One turning vector, and how many steps it has turned:
The counts run from 0 to 813.
[  5  -3  -6  -2 -30  56   6 -24 -16   3  -7  -3  12 -19  11 -33   9  -8
   5  17  43  -8  26 -19  -8  15 -51 -18 -41  -2   4  18   5   9  -1  -8
  12 -23 -13  19 -34  47 -22  19   1   2 -22  45   1   0  12   1 -33 -27
   4  17  -1 -15 -25  12 -28  13   5 -31  -6 -11 -23  10 -37  13  -7  11
 -17  33  -7 -13  13 -13 -20   4  -4 -32 -26 -15]  333
[  0  -7   1  -1 -24  48  11 -19  -4  -9 -18  14  10   0  23 -13   4 -13
   9  -7  44 -14  17 -36 -34  29 -30 -17 -44  -5  10  -8 -13  10   5   0
  14 -19  -6  14  -3  34  -2  21   4   8  -5  40  -1   5  31  25 -37 -18
  -6   4   4   0 -26 -17 -17  34  -6 -23   6   3 -12  32 -32  17  10  -6
 -13  18 -16 -12   2 -39 -21  15 -11 -50  -9   6]  539
[  5   3 -19   1 -26  39  16 -45 -14  -6 -23 -18  20  -7  19   1   7  -3
  -2  12  37   8  40  -5 -11  28 -46   4 -29 -15  10  -4   0   3  -2   6
  35 -21   7  44 -31  35   4  21 -32  18 -16  47  11  18  21  -1 -19 -28
  -5  12   8 -25  -8  -4 -33   5 -26 -15 -13  -4 -24  22 -24   2  -8  11
  10  21   2 -15  17  -7 -20  30 -17 -36 -18  -9]  664
[  6  -4 -28 -10 -24  35  15 -40 -17 -10 -25  -8  -2  -3  25  -5  10   7
 -19  12  35  -1  50 -22 -25  19 -20  25 -31 -15  14   8  -5  -5   0 -17
  35 -29   7  42 -27  22 -16  14 -23  13 -18  52 -15 -11  10  16 -30 -22
  -2   0  15 -22  -3  -3 -14   1 -25 -22  -8 -16  -9  24 -12  -3 -13  23
 -24  29   0  -5  16 -13   0  17 -21 -33 -25  -7]  464
[  4   0 -27 -14 -42  34   9 -45 -16 -22   0 -13   5  -1  17 -16  -1   0
 -13  17  28 -12  16 -24 -42  21  -8  17 -18 -22  18 -33 -14  -3 -10   1
  40 -31  15  30 -30  27  -1   7 -21 -11 -13  51 -15  -6  22  10 -35 -36
 -11  14   7 -24   1 -11   1  -4 -10 -20  -9  -3 -13  22 -18  25 -11  -3
 -11  27  -3 -26  14 -21 -10  11  -5 -22 -29  15]  594
[  3  -8 -13  -9 -45  44  16 -29 -16 -36   9  -8  -1   4  23 -14  14 -11
  -1  19  21 -28  22 -27 -37  23  -5   3 -25 -14  10  -4 -14  -4   0 -10
  33 -44  -3  23 -22  26  -5   8  -9 -22 -19  39 -10  -8   9   6 -39 -24
   8  18   6 -27 -15 -13 -18  14   1 -26  -6   9 -20  11 -30  35 -25 -12
  -7  33 -20 -22  17 -33 -14   8   1 -20 -41  14]  611
[  5   3 -27   7 -19  50  20 -39 -29 -10 -26 -12   9  -2  24  -4  -2   3
 -16  11  35   6  45 -10 -25  17 -41  -3 -22 -13   4  -8 -11   7  -3  13
  30 -28  -4  32 -16  33   7  29 -28   8 -17  40  12   7  29  -6 -30 -30
   1  14  -2 -17  -1  -8 -23  12 -25 -25 -24  -3 -20  35 -31  12  -8  -4
  15  17  -2 -13  16 -16  -8  29 -17 -43  -3   3]  560
[  6 -10  -7   9 -45  48  25 -35  -4 -11 -16  -5  15   2  26  -6 -10 -14
  -5  13  32  -6  40 -19 -30  20 -20  -7 -23  -9 -15 -13  -4  14  -3  10
  32 -29  15  44 -12  36 -12  14 -26  16  -8  52  14   6  27   0 -38 -26
 -12  22  -6 -14 -10  -6 -16  31 -17 -20 -15  -5 -23  21 -18  13 -13  -8
  16  21   4   7  28 -18 -21  30   6 -33 -13 -15]  661
[  4   4 -13  -9 -20  35  13 -39 -15 -15  -3  12   4 -11  18 -19  10  -6
  -2  13  51 -14  17 -33 -32  27 -26   3 -43  -8  14   8 -13   4  -3 -12
  29 -23 -18  23 -22  32   5  16   8   1 -17  41 -26 -10  18  31 -38 -11
   5  -6  23  -7 -12  -8 -26  14  -4 -29   3  -8 -19  16 -30   8   3   3
 -38  29 -11 -21   1 -26 -21   1 -27 -45 -26  10]  337
[  3  -2  -5  -3 -31  47  23 -40 -27 -10 -23  -2   5  12  22  -2   4  -7
  -4  14  36 -12  34 -31 -32  27 -16  -9 -38  -7  -5  -4 -12  -7   8  -2
  23 -26  -5  13 -11  43  -8  22 -19   5 -10  37  -3   2  19  21 -43  -9
   1  14  -8 -12  -7 -38 -19  25 -12 -34 -10   1 -10  26 -24  28 -15 -12
  -2  17   4   3  19 -28 -15  27 -10 -38 -14   9]  459
[  4  -1 -28   6 -25  35  10 -50   0   8 -33  -6  12  -8   5  -8  10  -2
   8   9  50   7  26 -14 -18  27 -63 -10 -32  -7  13   5 -10   2   4   5
  32 -12   6  20 -27  40   4  19  -9  21 -13  38  -6  22  26   7 -29  -2
  -1  11   8 -11  -5   1  -8  25 -16 -16 -15   4 -17  16 -38   0   4   4
   1  24 -11  -7  16  -5 -36  24 -21 -44  -4  -4]  454
[  5  -8 -34   1 -24  39   9 -35   1 -10  -7 -13   9 -17  12 -23  25 -11
   0   8  47   7  26 -13 -18  26 -66  -2  -9 -15  28  -1  -8  -1  -2  -8
  32 -18   0  25 -28  40   0  23  -3  -4 -16  35   3  21  24  -3 -32   2
   7  13   9 -22  -8  25  -4  15 -13 -10 -14  14 -30   6 -40  19  11   8
   9  32 -29  -7   9 -10 -28   8 -11 -39  -3  -7]  53
[  5   3 -21  -1 -31  39  20 -26  -3 -34  -3   0   4  -1  20 -14   7 -16
   1   8  45  -7  18 -30 -44  31 -28  -9 -16 -13  20 -17 -13   4  -9   1
  21 -26  -3  15 -11  35  15  15  -5 -18 -10  35  -2   7  30  14 -35 -18
   1   8  11  -8 -27  -1   6  21  -2 -13  -4  13 -25  12 -40  35   7 -18
   5  19 -30 -21   9 -43 -19  14 -10 -48 -11  18]  723
[ 10  -7 -21 -10 -25  47   7 -43 -20 -15 -21 -12   6   5  11  -6  -9  -3
 -13  -2  34  -8  30 -34 -38  18 -16  10 -34 -14  16 -32 -19  -1   1  12
  21 -24  15  18 -11  36   3  20 -21   6 -14  43  -1   4  47  20 -43 -16
 -13  16   5   2  -7 -10  -8   9 -25 -26 -10  -1  -9  40 -18  35  10  -8
  -1  16  -8 -13   7 -24  -5  21  -1 -37  -7  16]  474
[ -4   3 -16  -1 -44  52  28 -40 -24 -17 -18  -2  14  -1  21  -3 -14  -2
 -20  21  23  -8  49 -21 -30   7 -27  -1 -14  -5   1  -1  -1  11   6   6
  26 -34   7  34  -7  27   2  19  -4  25 -21  40   2   0  16 -10 -21 -32
  -3  11   7  -3 -19   3 -20  29 -16 -26 -27 -12 -24   7 -19  12 -21 -10
   7  29  -6   0  30 -14 -24  31   9 -40  -6  -9]  759
[  1  -4 -21 -14 -52  43 -10 -43   1  -4 -23  -8   6  -6   2 -15  -6  -9
   4  -9  42 -11   8 -20 -36  15 -29   4 -36  -7  20 -29 -11   1   3   2
  29 -14  41  29  -8  39  -7   1 -11   6 -20  44 -13  27  33   5 -47 -10
 -22  10   2   3 -18   8   1  26  -2 -17  -3  -3  -7  18 -15  16  12   1
  -6  28  -8 -13  19 -14 -39  15  14 -30 -21  -7]  388
[ -2  -7 -24 -22 -49  53  18 -52  -7 -18 -20  -7   2  -1   5 -11  -9  -4
 -16   1  21  -3  33 -36 -36  14 -15   4 -14  -3  13   1  -4   9   5  -4
  29 -26  32  16 -18  22 -13   3 -15  13 -19  35 -26   7  21   4 -50 -18
 -12   8  -9 -15 -15  -3   6  18 -15 -22 -14  -7  -8  22 -22  10 -19 -18
 -12  36 -15   8  23  -9 -28  28   7 -30 -20 -11]  276
[  7   9 -33 -10 -38  31  10 -61  -1 -29  -6 -14   7  -6   8 -15  -1  -1
  -6   4  32  -5  17 -29 -49  18 -13  14 -14 -19  20 -39 -17  10  -2  13
  35 -24  21  34 -23  27  22   9 -12  -3 -16  41 -11   8  33  14 -32 -17
 -15  10  15  -5  -3  -8  -6  10 -18 -19  -5  11 -17  25 -22  33   1 -16
 -22  26 -10 -19  10 -15 -30  21   1 -26 -29  16]  490
[ -1   5 -18 -11 -34  43  -5 -62 -23   6 -31  -9  13  -4  -2 -10  -7   4
  -1  12  36  -9  31 -18 -14  12 -38  -7 -47  -9  10  -5 -11   9   2   5
  14 -23  17  21 -18  47   4   5   2  21 -30  36 -20  14  19   9 -35 -12
 -12   7  -1   6  -1   0 -22  13  -9 -33 -11 -20 -14  23 -23   4  -7   5
 -17  33  -1  -7  20   3 -26  17  -4 -33 -28  -8]  670
[  4   5 -13   0 -44  42  28 -55 -13 -18 -20  -2  14  -2  10 -10 -12   0
  -8  14  25  -5  33 -26 -29  10 -17  -5 -20   0  -4  -5  -1  14   0  14
  28 -32  16  29 -16  32   8   7  -6  30 -15  32 -12   8  18  -2 -26 -21
  -8  13   2  -7 -11  -8 -23  31  -7 -22 -27  -4 -23  14 -30   7 -27 -19
  -1  36  -5   4  29  -1 -43  40   2 -35 -19  -7]  758
[  1   4 -29   6 -26  40   5 -58 -50 -10 -22  -6  13  -5   9   0   0  10
 -14   8  42  -8  54 -18 -27   3 -37   8 -26 -17  12   2 -12   9  14  10
  23 -26  13  25 -13  26  14  26   4  29 -19  40  -8  -1  18  -2 -21 -17
  -2   1  13  14   1   2 -26  18 -23 -36 -21  -4 -17  12 -13  20  -6  -3
  -3  38 -13 -12  19  -8 -23  22   0 -34  -8   4]  672
[ -2  -8 -34 -18 -32  48   2 -60 -26  -5 -35 -20   8   0  -1  -7   1   7
 -18  -6  38   3  30 -17 -19  11 -44   0 -26 -12  25  -6 -10   1   5   9
  25 -19  26   7 -23  32  -4  18 -17  14 -18  23 -17  18  25  -6 -37 -22
  -7   6  -5 -13  -1  -1  -2   8 -27 -28 -20   4  -8  32 -27  11  -9  -6
  -5  33 -21 -12  19  -5 -23  22  -8 -38 -12   2]  374
[  7  -7 -31 -10 -27  53   9 -46 -14 -15 -22 -17   7 -12  14 -10  21 -10
 -10  -3  38   5  42 -11 -18  22 -50  -3 -18  -7   6  16  -2  -2   7 -12
  30 -32   6  31 -33  29 -14  23 -21  13 -15  33   7  20   7  -7 -26 -11
   4  11  -7 -38 -12   7 -10   8 -22 -23  -8  12 -26  19 -32  14 -20   1
   7  32 -20   8  16  -3  -5  20   4 -33 -19 -19]  165
[ -5   5 -38 -14 -29  39  11 -46  14 -20 -21  -1   4 -22  10 -12  18  -2
  -8   8  44   6  35 -15 -27  32 -40   5 -13 -11  40   4  -4   1  -1 -11
  32 -19  13  29 -26  30  16  16  -7   5 -24  32 -17  15  27   9 -34 -13
  -8 -11  25 -19 -13  16   0   8 -17 -12  -7  -7 -28  13 -27  -4  12   8
 -17  33 -19 -10  12  -9 -24  14 -22 -47  -6  -5]  70
[  1   1 -28 -12 -26  43  24 -39 -13 -31 -27  -5   0 -12  25  -8  27  -4
 -20   4  34   0  39 -19 -37  31 -26   8 -20  -8  12  10  -7  -1   9 -15
  44 -27  -5  27 -26  14  -5  11 -29   2 -13  27 -12   6  10   5 -29 -20
  -1   1   8 -58  -9  -9  -6   7 -16 -19  -4  10 -15  25 -34   7 -16   3
 -13  34 -21 -17  15 -24  -1  23 -19 -35 -31   4]  63
[  7  -1 -25  -4 -25  43  11 -41 -10  -5 -12  -8  10  -8   8 -31  13  -8
   7   4  39  -3  31 -25 -27  18 -51  -4 -25  -6   2  22  -2   7  12  -9
  23 -25   4  19 -30  38 -16  17   2  14 -20  35  -5  10  18  21 -29  14
   7  13   1 -14  -8  11 -19  20 -11 -26  -4   6 -38   9 -33  26  -8  -4
 -16  37 -15  15  10  -5 -29  20   6 -31 -15 -14]  252
[  3   5 -29 -16 -33  31  -6 -43 -33 -20 -13  -5   2 -30   4 -14  10  -7
  -7  -7  44  -7  21 -16 -28  12 -31  12 -37 -11  29  -8 -13   1   7  -8
  33 -27  16  19 -19  18   8  13   2   8 -17  40 -18  13  16  -5 -30 -25
  -9  -7  16 -11  -8  17 -14   3  -7 -27  -3   0  -8  11 -19  22  -2   7
 -36  46 -35 -36   8 -14 -26   7  -3 -30 -38   5]  504
[  7   1 -19 -19 -35  31   4 -33   3 -16   2 -17   4 -18  20 -30   7 -13
   4  11  37 -14   9 -28 -36  28 -21  17 -23 -21  10 -20 -11  -3  -6 -14
  32 -28  11  48 -41  32  -3   5 -10 -18 -22  58 -13  -9  27  22 -35 -15
 -10  11  13 -22 -13   4 -13  -4   2 -18   5   0 -19  15 -21  24  -4  10
 -31  25  -3 -20  10 -15 -19   1  -6 -12 -38   4]  699
[  6   4 -13 -11 -39  27  17 -48 -14 -22  -3  -8   2  -7  27 -14   3   0
  -7  12  30 -12  30 -29 -30  22  -3  19 -31 -19   1 -14  -9   0  -4  -4
  45 -35   9  46 -25  16  -4  12 -23   8 -11  57 -11 -11  11  16 -28 -31
 -14  13  16 -22  -5 -15 -27   6 -10 -25  -5  -5  -7  20 -11  12 -21   9
 -30  25   4 -15  16 -11 -16  17  -6 -14 -50   6]  779
[ -2  -3 -11   8 -38  52  19 -26 -15   6 -23   0   8   6  20   0 -10  -8
  -8  16  26 -13  42 -19 -25  18 -33  -2 -30  -5  -2  -6  -4   7  -3  -1
  25 -22  20  40 -12  43 -19  14 -26  17 -17  56   8   7  21  -3 -37 -31
 -11  27  -3 -11 -17  -1  -9  21 -16 -31 -16 -17 -14  22 -12   0  -8  12
   8  17   7  -6  33 -24 -17  15  -5 -39 -11 -17]  662
[  8  -5   4   5 -35  31  19 -31  -9  -5  -9   0  13  -9  20 -22  17 -18
  18   1  43 -10  14 -28 -17  30 -32 -15 -42  -8 -14  -4  -6   5  -4   2
  31 -29  -7  38 -29  33 -14  11 -20  -4   0  48   5  16  12  13 -23 -15
  -3  25   3 -38 -13 -16 -32  21   5 -26  -1   7 -15  13 -44  15 -15  13
 -12  19  -2 -13  11 -19 -30  22  -8 -20 -43  -1]  331
[ -2   4 -16   7 -31  35  22 -39  -1 -10 -20  14   3 -16  13  -4  12 -12
  -5  11  44   5  30 -21 -38  17 -51 -10 -21  -6  14  -2 -11   8   2   1
  41 -17   9  32  -8  32   8  18  -2  16  -6  39  -9  23  21  -6 -20 -12
   4   2  10  -9 -20  14  -7  41  -8 -13 -21   7 -21   7 -31  -8   6   6
  11  33 -28  -6  25 -27 -37  25  -9 -53  -1   0]  639
[  2   5  -2   0 -55  43  14 -31 -12  11  -9  -7   4   1   7 -11 -16  -9
  -1  26  21 -20  14 -22 -23  13 -25  -5 -32 -17  -3 -42 -11   2  -6   8
  30 -23  19  35 -18  41  -4   8 -21   4 -18  57   7   9  18  -5 -42 -41
 -15  31  -6  -3  -9  -7 -13  21  -7 -32 -20 -16  -4  14 -18  14  -9  -3
   7  19   8 -22  36 -24 -27  14   0 -22 -15  -5]  11
[  9  -7   3  -4 -45  50  16 -26 -39   1 -10  -4  16  -9  15 -26  -5  -5
  -5  17  30 -12  14 -28 -14  10 -38 -13 -36 -11  -8  -6  -5   5   7   1
  15 -32  -1  17 -30  46 -18  18  -8  -1 -16  50  -4  -3  12   0 -37 -45
   8  27 -12 -18 -20 -10 -21  19  -2 -40 -11  -6 -16  14 -30  15 -23  -7
 -12  30 -10 -22  21 -14 -18  11  -5 -33 -26   1]  228
[  6  -9 -23 -10 -24  39  10 -37  12 -15 -23 -14   2   2  16  -7  13 -15
  11 -11  41  -7  27 -22 -25  34 -35   7 -26  -7   1  -1  -9  -2   2 -10
  32 -25   9  35 -21  35 -15  14 -31   5 -15  44   9  23  30  25 -33   4
 -12   5   4 -37 -15 -12 -12   4 -15 -15  10  14 -25  34 -20  25   7   7
  -7  17  -6   7   6 -15 -17  31  -2 -29 -29  -6]  266
